Each cloud below is a set of points, in no order, taken from a shape made of curves that can fork, meet and close up, bent smoothly into 17 dimensions.
How many separate parts and how many independent loops does the shape behind each cloud have?
In the rows, zero is written as 128.

F (83 x 17):
[[124 128 116 131 105 129 126 120 135 136 122 127 107 124 122 133 140]
 [ 92 148  80 182 138 121 118 158  93  80 120 124 147 109  94  83 159]
 [ 94 155  86 160 135 122 119 152  96  86 130 121 134 110 105  87 160]
 [ 92 147  89 166 137 122 115 154  97  86 122 118 146 112 102  89 157]
 [119  91 155 117 111 128 119 116 156 158 109 105 128 146 139 165 125]
 [115 110 148  65 141 128  88 124 131 138 107  88 180 172 143 160 119]
 [124 138 121 109 105 131 122 116 132 140 128 122 103 129 132 134 139]
 [114 109 146  70 141 128  87 124 132 137 107  88 180 169 142 159 119]
 [122 115 131 119 110 127 119 118 141 143 116 116 121 135 131 146 134]
 [122 133 122 111 109 130 118 119 132 137 124 119 112 130 131 136 138]
 [134 166 105 120  91 138 138 111 129 143 146 141  62 111 129 115 146]
 [ 95 156  83 162 135 122 121 152  94  84 132 122 132 109 104  86 161]
 [119 125 127 101 119 128 108 122 130 133 119 111 132 140 133 143 136]
 [ 94 151  88 158 135 122 118 152  96  88 128 118 137 112 105  89 158]
 [135 167  99 127  91 138 140 112 128 141 147 144  61 108 125 112 148]
 [121 129 123 108 113 129 114 120 132 136 122 116 121 134 130 139 137]
 [114 106 146  74 142 129  86 124 132 137 106  88 181 167 141 159 120]
 [125 133 114 133 105 130 127 119 135 135 124 129 102 122 122 130 142]
 [126 136 112 132 102 131 129 118 134 136 126 131  97 120 122 128 142]
 [130 157 115 109  94 135 132 111 131 146 141 132  73 118 134 124 141]
 [120 112 135 116 110 128 118 118 143 145 116 114 123 137 133 149 133]
 [ 95 157  75 179 136 120 124 156  92  78 129 129 132 105  97  79 163]
 [119 126 127 102 118 128 109 121 130 135 119 112 130 138 133 142 136]
 [113  97 151  74 146 129  81 124 136 140 101  84 191 172 142 165 116]
 [124 123 122 128 108 129 122 119 137 138 120 122 114 128 125 138 138]
 [115 107 150  63 143 129  85 123 133 140 107  85 184 176 146 163 115]
 [119  97 151 115 111 129 119 117 153 155 111 106 127 144 139 162 127]
 [133 162 100 129  92 136 138 114 128 138 144 143  66 109 124 113 147]
 [122 118 127 122 109 129 121 119 140 140 118 120 118 132 128 142 136]
 [129 154 117 107  96 135 130 112 131 146 139 128  79 122 135 127 140]
 [129 149 108 127  97 133 133 116 130 138 136 135  83 116 124 121 144]
 [126 147 119 105 101 133 125 114 131 143 134 124  92 126 134 130 139]
 [127 150 118 104 100 133 126 113 130 143 136 125  88 125 135 130 139]
 [ 95 160  77 170 135 121 124 154  93  80 133 128 129 106 101  80 163]
 [ 94 156  75 181 136 120 123 156  92  78 128 129 134 105  96  79 162]
 [121 130 123 109 112 129 116 119 132 136 122 117 117 132 130 138 138]
 [ 92 146  87 173 139 122 116 156  95  83 120 120 148 112  98  86 157]
 [127 151 119 104 100 133 128 113 130 144 137 126  86 124 136 128 139]
 [118 113 133 105 123 127 105 122 134 136 113 107 144 143 133 149 133]
 [119 104 144 114 111 128 117 117 148 150 114 109 125 141 136 156 130]
 [128 147 109 128  98 132 133 116 131 137 133 134  86 117 124 124 144]
 [113  97 148  79 145 129  83 124 135 138 100  88 188 167 140 163 119]
 [ 91 146  83 179 139 122 117 157  94  82 120 122 149 111  95  84 157]
 [119  84 160 121 110 129 119 115 160 162 107 104 129 146 140 169 124]
 [ 95 159  80 166 134 121 122 153  93  81 133 126 131 107 102  82 162]
 [114 102 152  66 145 129  82 122 134 141 104  83 189 177 144 165 114]
 [124 143 120 106 103 131 123 116 131 141 132 123  97 127 133 132 138]
 [127 143 110 130 100 132 131 117 132 137 131 133  90 118 123 125 143]
 [129 153 107 126  96 134 133 115 130 138 137 136  79 115 125 120 144]
 [134 166 103 121  91 138 139 112 129 143 147 142  62 110 128 114 146]
 [131 161 112 113  92 136 136 111 131 146 143 135  68 115 133 121 143]
 [120 109 139 115 111 128 118 118 145 148 115 112 123 139 135 152 131]
 [123 133 122 112 107 130 121 117 133 139 125 120 109 129 130 136 137]
 [118 121 130 102 121 127 106 122 132 135 116 109 138 141 133 146 134]
 [115 109 148  64 143 128  87 123 133 139 108  86 181 174 144 161 117]
 [114 106 151  63 144 128  84 123 135 141 106  84 186 177 145 163 114]
 [119  99 148 114 111 127 117 116 151 153 112 107 127 143 137 160 128]
 [135 167  97 133  91 138 141 114 127 138 147 147  60 105 122 109 150]
 [ 95 159  75 175 135 121 124 154  92  78 132 129 129 104  98  78 164]
 [126 140 111 131 101 131 130 117 133 136 129 132  95 118 122 127 143]
 [133 164 109 115  92 137 136 111 130 145 145 137  65 114 131 118 143]
 [ 93 150  78 182 138 120 119 157  93  79 122 126 145 108  95  81 160]
 [122 133 122 110 111 129 117 119 131 137 124 119 114 131 131 136 138]
 [ 95 159  75 172 135 121 124 154  93  79 133 129 129 105  99  79 164]
 [ 93 147  91 162 136 122 115 152  97  87 124 117 143 113 103  90 156]
 [132 160 103 127  94 135 137 114 128 139 141 140  71 111 125 117 146]
 [ 93 150  90 160 136 122 116 152  96  88 126 118 140 113 105  90 157]
 [119 123 128 100 121 127 106 121 131 135 117 111 135 140 132 144 135]
 [130 157 104 126  95 135 136 114 130 139 140 138  74 113 125 117 146]
 [128 153 119 105  97 134 129 113 131 145 138 128  82 123 136 127 139]
 [134 164  99 130  91 137 139 114 128 138 145 144  64 107 123 112 149]
 [113 101 147  79 143 129  84 124 134 138 103  89 185 166 140 161 119]
 [120 126 125 108 116 127 113 120 132 136 120 115 125 136 131 141 136]
 [131 159 114 110  93 136 134 111 131 147 142 132  71 118 134 123 141]
 [128 153 118 104  99 134 129 113 131 145 138 126  83 124 136 128 140]
 [122 120 125 125 109 129 120 118 139 139 118 121 116 130 127 140 137]
 [113  99 152  68 146 130  82 122 135 140 103  83 191 175 144 165 114]
 [120 125 126 106 116 128 111 120 132 135 120 114 126 136 131 142 136]
 [113  96 149  78 145 129  82 124 136 139 100  86 190 170 140 164 117]
 [ 94 153  77 182 137 121 122 156  92  78 125 128 139 107  94  80 161]
 [124 127 118 131 106 129 125 119 136 137 121 126 110 125 123 134 139]
 [119 125 127 104 117 128 110 120 131 135 119 112 129 137 132 142 136]
 [129 155 116 107  95 135 132 111 132 146 140 130  76 121 135 126 140]]
parts -> 3
loops -> 2

X (78 x 17):
[[191 235 152 134 171 163 153  81 108 149 129 140 112 108  95 111 179]
 [103 123 126 123 127 166 135 140 153 138 159 156 132 134  58  86 167]
 [159 167 142 146 137 152 155 140 104 141 139 155 117 105 100 117 193]
 [154 154 138 140 135 161 146 122 130 137 151 149 117 122  82  93 158]
 [172 113 140 168 106 132 158 169  95 129 149 154 108 105 127 114 165]
 [108 138 128 121 134 168 135 130 154 139 157 154 131 133  57  86 168]
 [163 138 139 152 123 147 153 145 111 135 149 153 114 111 102 104 167]
 [198 234 155 140 167 154 158  94  92 149 123 142 111  99 110 123 192]
 [148 174 137 122 152 177 135  81 158 139 152 138 121 139  58  73 129]
 [160 100 136 166 102 133 156 177  97 128 152 159 111 106 124 115 170]
 [127 151 133 128 137 166 141 126 141 140 153 152 126 127  67  91 170]
 [153 166 137 131 144 170 140  99 146 138 153 143 118 131  70  81 141]
 [125  77 123 152  93 140 149 184 118 128 162 167 120 116 101 109 173]
 [113 145 130 121 137 169 137 126 150 140 155 153 130 132  59  87 168]
 [154 158 138 138 138 163 145 115 133 138 152 147 118 123  79  89 154]
 [105 133 127 121 132 168 135 132 153 139 158 154 131 134  57  86 167]
 [159 142 138 149 126 151 151 141 116 136 149 153 115 115  96 102 168]
 [105  83 120 137 103 153 140 168 142 131 165 165 126 127  76  94 166]
 [112  70 119 145  93 144 145 181 131 128 166 168 123 122  90 103 169]
 [193 214 155 147 157 147 161 119  82 147 123 147 112  93 119 131 201]
 [154  97 134 164 100 134 155 179 100 129 153 160 112 106 120 115 173]
 [141 150 135 136 134 161 146 130 131 138 152 152 121 121  78  95 169]
 [151 169 137 127 148 173 138  91 150 139 154 142 119 134  66  78 137]
 [121  74 121 151  93 141 148 184 122 129 164 168 120 118  99 107 172]
 [145  92 131 160  99 136 154 181 106 128 156 163 115 109 113 113 174]
 [199 227 156 145 163 149 161 108  84 148 120 144 111  94 118 130 200]
 [149 147 137 141 131 157 149 134 124 138 150 152 118 118  86  99 168]
 [165 220 143 120 171 178 141  64 142 145 142 137 119 129  67  87 149]
 [149 172 137 124 150 176 136  84 156 139 153 140 120 137  61  74 132]
 [142 189 137 113 162 185 130  63 167 141 152 135 123 144  50  68 124]
 [173 121 141 165 111 136 156 161  98 130 149 153 109 105 122 112 166]
 [166 175 144 146 141 151 156 138  98 142 136 154 116 102 103 120 196]
 [104  90 122 134 108 155 138 163 145 133 165 163 128 129  72  92 166]
 [184 233 150 130 172 168 151  76 117 148 132 139 115 114  87 104 172]
 [118  71 120 149  92 142 146 184 125 129 166 168 121 119  96 106 172]
 [150  96 132 162 100 135 155 180 102 129 154 162 113 108 117 114 173]
 [177 192 149 147 148 148 159 132  90 144 129 151 114  97 112 127 200]
 [128  80 124 154  95 140 150 184 115 128 161 166 119 115 103 110 174]
 [111  72 119 143  95 146 143 179 134 129 167 167 124 124  86 101 168]
 [151 149 137 141 132 158 148 130 127 137 150 151 118 119  85  96 165]
 [156 161 140 145 136 152 154 141 107 141 141 155 118 108  97 114 189]
 [151 154 139 144 133 154 153 142 113 140 145 154 118 111  92 109 186]
 [108  77 119 140  99 150 141 174 138 130 167 166 125 126  81  97 167]
 [114  69 119 146  92 143 145 183 129 128 167 169 122 121  93 104 170]
 [197 221 155 146 160 148 160 113  82 148 121 146 111  93 120 131 201]
 [168 132 140 158 118 143 155 151 106 132 148 153 111 109 110 107 166]
 [116 148 130 123 138 168 138 126 148 141 154 153 129 131  60  89 169]
 [149 151 138 144 132 154 151 142 116 139 146 155 120 113  91 106 182]
 [142 181 136 116 157 182 131  69 167 140 153 136 123 142  52  68 124]
 [173 115 141 168 107 132 157 167  95 129 149 153 108 104 127 113 166]
 [144 193 138 113 163 185 130  61 166 143 151 135 123 143  51  69 126]
 [178 229 147 126 172 172 147  71 126 147 136 138 116 119  79  98 164]
 [148 201 138 114 166 184 133  60 161 142 149 135 122 140  53  72 131]
 [182 199 151 147 150 147 159 129  86 145 126 150 113  95 115 129 202]
 [148 146 137 142 130 156 149 137 122 138 149 153 118 117  87 100 172]
 [165 105 137 167 102 131 157 175  95 128 151 157 110 105 126 115 168]
 [154 163 138 134 142 168 143 104 141 138 152 144 118 128  73  84 145]
 [199 231 156 143 165 152 159 101  88 148 121 144 110  96 115 127 196]
 [137  87 128 157  97 138 152 183 109 128 159 165 117 112 108 112 174]
 [173 186 147 147 144 149 158 135  92 143 132 152 114  98 110 125 199]
 [148 147 137 143 130 155 149 139 120 138 149 154 118 115  88 102 175]
 [102 113 124 126 121 163 135 147 152 136 161 158 131 133  61  86 166]
 [102 108 124 127 118 162 137 150 151 136 162 159 130 132  63  87 167]
 [173 125 141 163 114 137 157 158 101 130 148 153 109 106 119 109 164]
 [142 184 137 114 160 184 130  66 168 141 152 135 124 144  51  68 123]
 [153 152 137 140 134 160 148 125 128 138 151 149 117 120  83  94 161]
 [155 160 138 137 140 165 144 111 137 138 151 146 117 125  76  88 150]
 [145 178 136 118 155 180 133  74 163 140 154 137 122 141  55  70 126]
 [195 236 154 137 170 158 156  87 100 149 125 141 112 104 102 117 185]
 [169 109 138 168 104 131 157 172  95 128 150 156 109 104 127 115 167]
 [135 152 134 132 136 164 143 128 135 140 152 153 124 124  73  94 169]
 [157 212 141 117 169 182 137  61 151 144 145 136 120 135  60  80 141]
 [148 148 137 142 130 155 150 141 118 139 148 155 119 115  89 104 178]
 [103  97 122 131 111 158 138 158 148 133 163 161 129 130  68  90 167]
 [133  84 127 156  96 139 151 184 112 128 160 165 117 113 107 111 174]
 [170 224 145 123 171 176 144  67 136 146 140 138 118 126  71  91 155]
 [190 208 153 147 154 147 161 123  83 146 124 148 112  95 118 131 203]
 [152 206 139 115 168 184 135  60 158 143 147 135 122 138  56  75 135]]
parts -> 1
loops -> 2

Q:
[[160  94 124 111  80 126  73 136 113 184 128 140 100 138 169 165 104]
 [108 150 144 116 138 191 125 247 166 151 160 164 202 149 110 178 191]
 [117 147 133 120 130 129 137 119 137  92 106 118 122 128 119 106 137]
 [130 115 131 139 126  78 137  80 109 106 116  76  93 115 125 101  70]
 [104 151 146 117 140 192 131 253 169 151 165 164 208 151 108 177 192]
 [129 141 135 110 118 172 102 192 146 152 135 163 156 138 131 166 170]
 [158  97 125 112  83 126  75 136 115 181 128 138 101 138 168 164 103]
 [131 114 131 147 130  65 140  70 105 104 121  63  88 111 120  99  53]
 [156  98 125 114  83 123  78 137 116 178 129 134 102 137 166 162 102]
 [118 151 134 112 127 153 127 151 147 110 114 140 141 135 122 127 161]
 [154 100 125 114  87 123  81 136 116 174 128 132 104 137 163 160 101]
 [127 142 138 111 122 179 105 209 152 157 143 167 167 140 127 173 177]
 [117 151 129 143 137  93 145 136 136 101 136  63 131 121 100 107  84]
 [114 147 143 115 133 188 120 239 163 153 156 166 193 146 115 177 188]
 [130 129 130 131 118 100 123 130 126 124 131  87 117 127 125 125  88]
 [115 154 134 116 130 141 136 134 143  96 108 128 133 131 119 112 151]
 [136 121 128 129 111 101 114 129 122 136 132  93 112 130 134 133  85]
 [130 114 131 143 127  73 139  76 108 105 118  71  90 113 123 101  63]
 [125 135 129 133 123  99 129 132 129 116 131  83 121 126 119 120  89]
 [129 141 136 110 119 175 103 198 148 154 138 165 158 138 132 169 172]
 [151 105 126 118  92 119  87 135 118 166 130 124 106 136 158 155  98]
 [128 140 136 111 121 176 104 204 149 156 140 167 163 139 129 171 174]
 [118 149 129 141 135  93 142 135 135 103 135  65 129 122 102 110  85]
 [127 119 131 133 123  90 136  87 114 105 114  88  98 119 126 105  85]
 [129 131 130 132 119 100 125 130 127 122 130  86 117 126 123 124  88]
 [117 151 133 117 130 133 138 123 138  92 106 120 126 129 120 108 142]
 [122 132 132 125 125 109 136 101 126  99 110 104 109 124 125 106 110]
 [117 152 134 113 128 152 129 148 145 106 113 138 139 134 122 124 159]
 [145 111 127 121  99 109  98 134 119 154 131 109 107 133 147 146  90]
 [122 142 129 137 130  97 137 134 132 108 133  74 126 124 110 114  89]
 [142 113 128 125 103 105 103 132 121 149 132 102 109 131 143 141  86]
 [130 114 131 140 127  76 138  77 108 106 119  73  91 114 124 102  66]
 [129 141 136 110 120 175 103 199 148 155 138 165 160 139 130 169 172]
 [143 113 127 124 103 106 102 132 120 149 132 103 108 131 143 143  87]
 [125 123 132 130 124  96 136  91 118 103 112  92 100 121 127 105  93]
 [126 144 134 109 120 163 111 171 145 134 124 153 147 136 130 148 165]
 [128 118 132 134 124  87 136  85 114 105 116  84  96 118 127 104  80]
 [128 116 132 135 125  85 137  84 112 105 116  82  96 117 126 104  76]
 [152 104 126 116  91 120  86 135 117 169 129 126 106 137 158 156  99]
 [117 153 133 113 128 150 131 146 146 105 112 137 139 133 121 122 159]
 [117 147 141 114 130 186 116 231 159 154 153 167 187 144 117 176 185]
 [120 150 134 111 126 154 125 154 146 114 115 142 141 134 123 130 161]
 [129 116 131 137 125  82 137  81 111 106 117  79  93 117 126 103  73]
 [152 102 126 115  89 122  83 137 117 171 128 129 105 136 161 158 100]
 [116 153 134 114 129 148 132 144 146 102 112 135 138 132 121 121 158]
 [123 147 135 110 122 160 116 166 145 128 122 150 145 136 128 143 163]
 [112 149 143 115 136 190 123 243 165 152 158 165 198 147 113 177 190]
 [117 149 132 118 130 130 137 121 138  92 106 119 125 128 119 107 139]
 [119 140 132 123 126 117 136 108 130  96 106 110 114 125 123 105 123]
 [122 135 132 124 126 112 136 103 127  97 108 107 111 124 124 106 114]
 [119 146 132 120 128 126 137 115 135  94 106 116 120 126 121 106 134]
 [126 144 135 110 120 165 110 173 145 136 126 154 147 136 131 151 165]
 [133 125 129 130 114 100 119 130 124 131 131  91 114 128 129 128  86]
 [124 138 129 135 125 100 132 131 131 113 130  79 123 125 114 116  90]
 [129 140 135 109 118 172 104 189 145 149 133 163 154 137 132 163 168]
 [119 144 132 121 127 123 137 112 134  94 106 112 119 126 121 105 129]
 [131 128 129 130 117 101 121 130 125 127 131  88 116 128 127 126  88]
 [128 142 134 110 119 166 106 178 145 143 129 158 149 136 132 156 165]
 [126 134 130 132 123  99 128 131 128 118 131  84 120 127 119 119  90]
 [143 112 128 124 101 108 101 132 119 151 132 105 109 132 144 143  89]
 [147 108 127 120  97 114  94 134 119 159 130 115 108 133 151 149  94]
 [137 119 128 128 110 101 112 130 122 138 132  94 111 130 135 134  85]
 [124 144 139 112 126 182 109 217 153 156 146 167 174 141 124 174 180]
 [138 118 128 128 108 101 110 130 122 140 132  95 111 129 136 136  85]
 [126 120 132 132 124  92 136  89 116 104 113  88 100 120 127 105  86]
 [140 116 128 127 108 102 108 129 120 143 132  97 110 130 138 137  84]
 [134 123 129 129 113 101 115 130 124 133 131  92 113 129 131 132  86]
 [123 148 134 111 123 159 117 162 145 123 119 147 144 135 127 139 162]
 [116 154 134 114 130 146 133 141 145  99 110 133 137 132 119 118 156]
 [116 151 133 117 130 135 137 126 141  93 106 123 128 129 118 108 145]
 [124 140 129 135 128  99 135 134 132 111 132  78 124 124 112 115  89]
 [124 127 132 127 124 103 135  97 121 101 111  99 107 123 127 105 101]
 [121 145 129 139 131  96 139 134 133 106 133  72 127 123 107 112  87]
 [163  92 123 111  78 128  69 136 113 189 127 143  99 138 173 168 105]
 [141 116 127 126 105 103 106 131 120 144 132  99 110 131 140 139  85]
 [123 145 140 113 127 183 110 221 156 157 148 168 178 142 122 176 182]
 [121 137 131 123 125 115 135 105 129  97 107 107 113 125 124 105 119]
 [115 153 133 116 131 140 137 131 142  93 108 126 131 131 118 111 150]
 [120 146 130 140 132  96 140 135 134 105 133  68 128 123 105 111  86]
 [115 153 134 115 130 143 135 136 144  96 108 129 134 131 119 113 153]
 [123 130 132 126 124 107 135  99 123 100 109 101 107 124 126 105 108]
 [131 114 131 143 128  71 139  74 107 105 119  68  89 112 122 100  59]
 [147 108 127 119  96 115  92 135 118 160 130 118 107 134 152 151  95]
 [121 149 134 111 124 157 120 161 145 120 118 146 142 135 127 137 162]
 [120 142 132 121 127 121 138 110 132  94 107 112 116 126 122 105 126]
 [130 141 135 109 119 170 103 186 145 148 131 161 151 138 132 161 168]
 [125 145 134 110 122 161 114 168 145 131 122 153 145 136 129 145 164]
 [125 123 131 130 123  97 135  92 119 102 112  95 103 122 127 105  94]
 [115 154 134 115 131 145 135 138 143  98 109 130 136 131 119 116 155]
 [120 145 140 112 130 185 113 228 158 156 150 167 184 143 120 176 183]
 [115 152 134 117 131 137 138 128 141  93 107 123 129 130 119 109 146]
 [120 150 134 111 125 156 123 156 145 116 116 144 141 135 124 133 161]
 [126 144 137 111 124 180 106 213 152 156 144 166 171 140 125 173 178]
 [129 141 135 110 118 168 105 183 145 146 129 161 150 137 133 159 167]
 [127 143 134 110 119 165 108 176 143 140 126 156 148 136 131 153 165]
 [131 114 130 145 129  68 140  72 105 105 119  66  89 112 121 100  57]
 [150 106 126 118  93 117  90 135 118 163 129 121 106 135 155 153  96]
 [125 126 132 128 123 100 135  95 120 102 110  97 105 122 127 105  99]
 [145 110 127 121  98 112  96 134 119 156 130 112 106 134 149 147  92]]
parts -> 2
loops -> 0
